rotation steps, each row followed by its count of steps:
The counts run from 0 to 39.
[125  93 143  78 138 139 105 174 119  90 148 137 141] => 14
[136 109 151  91 107 122 106 121 113 106 202 146 150] => 7
[143 123 200 130 151  88  82 141 143  95 127 128 153] => 20
[160 116 147 142 125 145 123 113 113 111 154 143 199] => 9
[125 109 179  93 144  89  71 130 162  97 121 126 126] => 21
[138  99 134 136 161  95 117 174 123  97  80 139 153] => 28
[ 94  81 126 121 100 112 122 113 169  99 108 157  96] => 39
[157  93 145  88 145  94 108 168 103 100 123 108 141] => 13
[136 130 177 123 149 124  81 108 129 135 164  89 160] => 4
[129 133 170 154 142 108 125 169 149 123 121 129 164] => 19
[ 87 144 154 159 141 124 159 157 166 119 100 152 142] => 34
[ 93 105 123 115 126 128 131 167 173  76 123 167 116] => 32
[ 89 139 142 148 133 151 158 177 157 101 109 159 130] => 33
[139 107 130  96 143 101 109 179 140  95  72 136 118] => 29
[135 138 117 113 112 198 107 165 137 123 181 123 151] => 0
[143 101 170 107 145 135  76 121 128 116 177  98 148] => 5
[ 93 120 166 125 146 106 116 113 179 112  91 145  97] => 37
[102 111 121  95 115 121 128 177 166  86 117 157  97] => 31
[102  96 135 136 115  85 113  97 163 111  98 146  98] => 38
[129  89 171 110 126 103  85 113 149  74 124 155 127] => 22
[126 159 158 161 158 144 105 140 136 133 145 102 187] => 2
[152  87 129 137 154 118 149 139 132  93  81 160 155] => 27
[124  87 135 132 111 126 125 125 141  83 144 186 146] => 24
[122 154 168 149 143 120 124 164 160 107 136 154 175] => 18
[139 106 144  94 110 143 130 192 131  90 167 131 136] => 15
[108 117 173 157 143 108 131 125 169 109  82 132 106] => 36
[150  89 143 142 138 117 149 136 128  89  98 179 189] => 26
[130 108 125 150 118 130 152 138 136 103 127 182 160] => 25
[118  86 148 121 105 105 102 123 156  91 154 171 161] => 23
[151 141 146 137 116 172 127 160 127 145 172 100 175] => 1
[122 113 124 109 128  97 109 187 148  78 108 139 115] => 30
[174 108 166 132 142 120 112 150 108 118 118 137 185] => 11
[169 115 167 109 147  91 103 141  90 108 115 128 169] => 12
[120 116 150 120 125 152 146 179 128  92 156 164 160] => 16
[164 105 160 137 129 128 130 122 101 129 149 150 201] => 10
[133 147 190 119 146 137 103 132 128 137 137  97 181] => 3
[144 113 153  87 110 129  96  96 130 109 194 119 123] => 6
[141 112 136 121 100 146 114 111 115 103 177 157 177] => 8
